In the rows, zero is written as 128.
The rows of M fall into 3 groups, and each row is roughly a mix of its group's hidden directions; one row fits no group.
M (98 x 12):
[[116 115 130  84 127 103  77 119 144 121 133 150]
 [160 143 115  88 109 124 131 109  91 115 126 159]
 [159 143 142 116 108 119 121 117 112 187 144 139]
 [135 114 134 148  88 155 113 157  93 147 121 152]
 [109 120 132 111 190 120 145 120 155 107 142 125]
 [146 143 144 142 119 139  92  91 107 139 159  98]
 [103 129 106 106 123 156 102 153 136  84 138 106]
 [151 149 144  80 145 137 106 115  96 119 106 117]
 [153 138 181 119 152 125 122 128 136 130  94  99]
 [119 159 117 172  96 104 124 124 103 110 139 107]
 [126 130  90 176 108 112 117 162 136 135 145 145]
 [151 182 114 127  97 106 118 131 130 111 147 149]
 [125 154  94 105 112 121 165 114 141  99 124  96]
 [121 124  84 139 101 115 121 169 106 147 131 154]
 [180 167 146 155 130 115 133 148 123 134 113 140]
 [142 153 161 141 146 114 171 103 128 122 111  97]
 [121 104 142  99  93 155 116 126 122 146 170 109]
 [153 127 166 147 111 161 111 128 119  93 152 144]
 [136 105 103 104 140 127 127 166 148 130 134 177]
 [129 102 129  94 145 130 149 151 161 133  96 162]
 [121 135 131  74 128 121 137  78 124 117 136 151]
 [110 135 108 102 138 101 169 124 157 123  92 113]
 [113 102 110  99 148 123 148 157 145 154  96 153]
 [112 110 129 107 141 115  69 144 129 119 114  98]
 [166 111 159 137 136  93 148 126 137 131 131 170]
 [133 107 136 137 129 104 138 139 132 101 171 176]
 [114  75 139 118 130 135 142 146 135 142 168 102]
 [128 107 181 122 169 138 121 108 145 142 111 130]
 [147 161 159 107 143 115 157  87 123 122 109 116]
 [152 137 152 142 130 106  85 158 156 143 104 128]
 [159 119 152 150 147 111 135 122 176 147 146 150]
 [140 160 122 124  91 143 106 107  95 144 105 153]
 [109 149 126 114 137 107 118  97 134 131  97  76]
 [147 104 116  86 143 148 128 123 156 115 171 122]
 [122 142 154 147 134 124 111  85 111 152 128  83]
 [154 128 158 136 106 106 122 136 113 111 111 181]
 [156 138 157 133 135 154 185 116 112 126 131 139]
 [160 134 120 128 111 167 109 160 118 154 121 162]
 [143 132  93  95 154 154 129 104 156 135 155 110]
 [122 164 106 119 135 100 144 127  93  95  96 128]
 [104 131 158 128 140 134 155 101 123 139  91  86]
 [131 133 133 156  92 110 133 134  85 157 109 153]
 [148 118 138 156 120  95 149 132  98 150 106 167]
 [144 165 128  81 123 130 129  86 117 138 108 139]
 [ 77  88 123 131 136 131 147 115 137 114 144  97]
 [118  75 131 137 138 159 108 162 147 115 127 138]
 [113 147 125 178 129 103 104 121  99 125 158 112]
 [173 117 116 123 117 120 138 124 139 158 169 159]
 [134 151 127 121 133 128 151 110 150  68 150 110]
 [ 98 118 107  99 181 134 155 126 133 128 138 109]
 [153 109 185 118 140 150 151 129 141 129 130 154]
 [153 151  90 122 119  94 145 148 129 112 165 142]
 [141 132 131 143 112  96  92 148 167 143 127 163]
 [ 94 102 112 139 135 120  90 150 134 124 121  83]
 [137 123 164  98 137 160 142  93 140 134 106  99]
 [155 124 147 106  97 137 118 109 138 166  88 124]
 [139  85 141  98 167 133 149 114 151 126 149 115]
 [103  79 170 137 152 138 132 132 131 126 104 116]
 [119 173 104 145 137 156 101 108 153 140 106 115]
 [119 168 129  93 128 138 116 105 149 103 149  94]
 [109 141 146 175 143 126 114 117  98 109 162 108]
 [112 157 131 116 162 134 124 104 133  95  84 111]
 [131 135  99 147 115  88  91 153 135 121 147 157]
 [ 87 116 137 133 173 120 166 142 135 111 110 128]
 [111 120  89 147 129 117 119 170 104 134 153 156]
 [141 133 123 153 125  84 132 141 132 106 162 168]
 [150 133 171 164 114 106  93 120 140 123 123 151]
 [120  99 124 126 161 109 146 156 119  81 106 135]
 [165 137 161 146 126 135 108 159 152 154 101 137]
 [ 96 146 133 161 129 102 138 109 106 141 110  87]
 [103 128 108 134 168 120 146 133 111 103  83 110]
 [107 134  81 156 101 129 160 116 132 139 151 146]
 [139 114 103 135 109 138 107 169 111 134 151 171]
 [150 132  91 106 178 119 156 108 142 121 131 124]
 [117  97 120 110  93 173 102 137 107 143 143 125]
 [119  95 140  89 121 178 124 122 133 142 131 153]
 [120 111  99 112 169 138 122 151 129 121 172 151]
 [102  81 150 112 132 138 147 123 108 150 139  92]
 [121 136 133 154 144 105 180 109 115 101 143 105]
 [154 110 114 131 178 106 155 128 139 114 109 154]
 [137 122 107 133  89 117 108 149 113 175 106 147]
 [ 91 125 147 124  86 128 126 138  88 135 135  97]
 [128 129 166 157 147  92 157 119 152 115 124 102]
 [155 125 109 134 115 124  94 151 133 119 166 170]
 [143 143 131 124 149 116 128 113 160  75 162 130]
 [153 160 105 140  89 105 124 144 112 131 144 162]
 [ 91 139 138 117 121 159  94 137 137  91 117  99]
 [ 98  79 129 145 129 153 112 160 144 135 131 106]
 [133 167 104 160 118 143 106 116 125 154  94 147]
 [108 137 122 130 126  79  90 119 162 132 112 107]
 [135 143 137 146 137 160 166 123 110 139 103  84]
 [119 144 129 105 143  72 109 102 125  99 130 115]
 [125 148 103 131 108  79 149 137 157 109 101 134]
 [157 105 136 108 143 148 103 143 148 124 152 173]
 [137 144 119 107  97 148 110 120 147 145 181 114]
 [115 140 123 168 138 108 141 131 131 126 111  70]
 [ 98 105 164 117 149 148 124 112 118 114  88 106]
 [124 143 100 141 101 118 145 126 100 178 149 111]]
One row of each group comes first, with its name. Which group is each row after those in?
[165 165 117 113 113 152 142 119 106 145 122 164] -> E
[128 135 128  88 155 130 133 116 158  92 155  99] -> Z
[108 118 106  86 155 124 163 126 147 146 100 114] -> A

[149 123 136 117  88 150 110 118 111 175 104 121] -> A
[ 92 112 167 138 144 141 122 121 120 119  82 108] -> Z
[135 172  85 118 152 143 114 113 154 108 120 122] -> Z
[106 100 140  99 174 142 149 130 139 152 103 127] -> A
[ 93 127  83 101 107 155 125 101 122 146 126 122] -> E
[162 119 101  97 117 136 109 147 148 125 152 167] -> A
[122 111 104 157 104 170 128 160 138 159 129 138] -> E
[102 136 113 141  96 123 155 136  99 149  90 104] -> A
[161 135 153 129 123 104 130 128 171 125 170 146] -> Z
